In the rows, zero is written as 128.
Rows swapped in pairs by one turn or mirror: which row each one swaps with
The rows were stretched afterwards, more along some directions than others.
gemid: [109 128 154 118 129 106 101 132 111 102  99 128 121 148 127 110 113 125
 132 139 127]
kege: [148 122 151 120 110 148  93 142 114 107 136 112 111 142 145 132 134 120
 144 145 123]
Ziso: [121 122 126 129 107 126  93  95 161 126 129 143 114 122 148 117 131 143
 118 181 122]
Bida: [105 107 131 136 103 128  78 117 127  93 116 147 118 135 123 119 124 140
 127 219 152]
Kur: [ 84 139 161 133 129 133  89 142 143 115  98 154 121 133 129 117 136 135
 118 139 150]
zike: [105 138 142 132 137 133  98 136 140  99 114 135  93 139 106 104 122 151
 109 145 123]
koful: [110 121 130 130 123 100  99 143 127 127 159 117  92 113 149  92 120 138
 135 135 110]
Bor: [137 115 155 114  96 126  88 117 145 102 147 145 131 130 156 123 123 108
 136 164 150]
bamo: [135 107 147 113  95 113  83 108 146 110 145 142 127 124 155 129 123 113
 127 175 147]
tosut: [122 128 127 127 122 117 109 143 104 119 105 137 114 133 154 111 120 143
 152 132  99]
vap: [100 110 128 139 104 123  80 122 125 102 114 150 122 135 128 118 118 141
 128 215 153]
Nisa: [ 96 125 151 132 109 128 101 114 119  82 128 135  76 123 134 102 117 168
 136 165 143]
Vur: [ 93 121 136 155 128 126  89 148 133 125 109 141 107 124 138 107 138 145
 150 149 104]
fegi: [139 126 159 122 108 141  95 142 120  94 134 131 120 134 150 133 125 110
 147 139 135]
lefo: [ 88 145 157 133 113 140  80 145 148 114 102 159 125 132 140 111 126 133
 121 155 158]
Gozi: [ 97 159 130 147 117 149  84 138 139 124 120 164 124 126 153 101 125 154
 124 168 141]
regum: [ 95 165 130 145 126 151  80 136 127 131 120 146 112 137 145 100 137 162
 126 163 126]
fuv: [105 115 141 131 114 124  87 122 116  70 132 143  82 124 135  97 108 163
 128 167 141]
fakef: [109 113 135 133 118 125  84 124 121  72 132 141  81 122 134 100 111 155
 122 171 137]
zanar: [ 94 138 150 143 105 126 107 112 127 100 111 134  82 127 135  97 123 164
 151 155 131]
mima: [ 93 148 151 134 115 146  81 143 144 121 105 154 124 132 139 105 130 141
 121 157 161]
sope: [141 115 157 111  97 129  83 125 136 105 141 138 131 133 154 124 126 110
 140 159 147]
tidus: [109 140 121 127 143 124  81 143 121 112  98 145 134 139 127 110 142 119
 122 139 110]
Lufid: [ 94 164 136 144 121 150  74 142 133 132 111 146 116 138 139  95 136 161
 127 162 129]
bedep: [115 119 153 120 131 112 107 138 113 102 104 130 124 149 125 115 116 124
 135 138 129]
rig: [ 83 135 156 126 133 134  90 147 142 109 115 148 112 128 127 113 139 131
 114 134 142]
saza: [ 88 129 168 118 133 117  87 143 133  99 125 130  98 133 125 130 141 130
 122 124 114]
Rese: [100 124 139 137 136 127  99 127 118 110 107 114  86 123 139  93 122 150
 129 140 136]
Bem: [ 98 107 141 127 129 101  66 152 118 117 130 146 116 119 159  98 125 148
 134 150  93]
niri: [116 103 155 129 110 118 105 152 131 108 139 156 117 126 145  99 131 157
 152 137  86]
rizon: [109 118 137 124 111  96  95 149 129 127 158 120 100 116 150  96 117 134
 135 135 110]
zozuk: [101 120 123 112 130 109  72 129 113 132 118 131 125 131 168 102 125 147
 118 159  96]
bidem: [114 113 155 128 120 121  98 137 127 104 110 165 120 133 152 105 124 164
 150 138  86]
naran: [103 105 133 137 106 129  84 128 125  99 113 147 125 135 124 117 123 141
 127 211 148]
tosek: [ 94 122 139 159 124 136 100 139 137 124 108 141 111 129 133 105 140 146
 154 150 114]
kapev: [108 121 145 140 133 126  88 122 123  87 102 173 117 138 145  94 120 166
 147 144  96]
Dorav: [133 112 134 116  98 115  89  99 157 116 141 153 125 119 157 121 124 120
 122 178 138]
Mot: [113 126 136 133 110 114  60  91 137  83 131 154 105 140 129 126 125 138
 138 201 110]
kizem: [ 83 133 165 125 131 128  90 141 141 100 114 150 108 129 126 123 139 128
 119 134 143]
mubo: [111 129 154 116 133 108 100 136 116 102  98 133 121 148 126 108 115 129
 130 134 122]
Lok: [131 116 106 124 115 132  87 116 123  94 145 121 111 123 124 115 136 114
 114 189 153]
Timif: [146 119 160 115 104 141  88 135 118 110 135 124 122 133 152 127 130 116
 147 146 149]
budop: [ 99 153 143 137 118 148  77 147 131 136 113 153 125 128 150  99 131 154
 125 157 152]
mudo: [101 106 143 121 142 149 106 142 103 104 113 100  99 136 130 116 140 139
 119 141 134]
rodim: [101 131 140 141 141 118  80 120 124  85 106 172 109 137 144  93 120 160
 141 144  92]
tir: [108 112 122 143 124 143 116 139 105  99 151 137  98 123 133 108 139 157
 144 170 131]
rozuz: [148 123 155 118 103 143  87 138 119 106 136 111 114 142 141 125 133 118
 145 149 128]
Fup: [134 113 135 113  99 117  85 100 151 112 142 145 124 122 158 121 125 114
 127 176 136]

Swapped with kege: regum
Swapped with Kur: bamo
Swapped with lefo: Bor

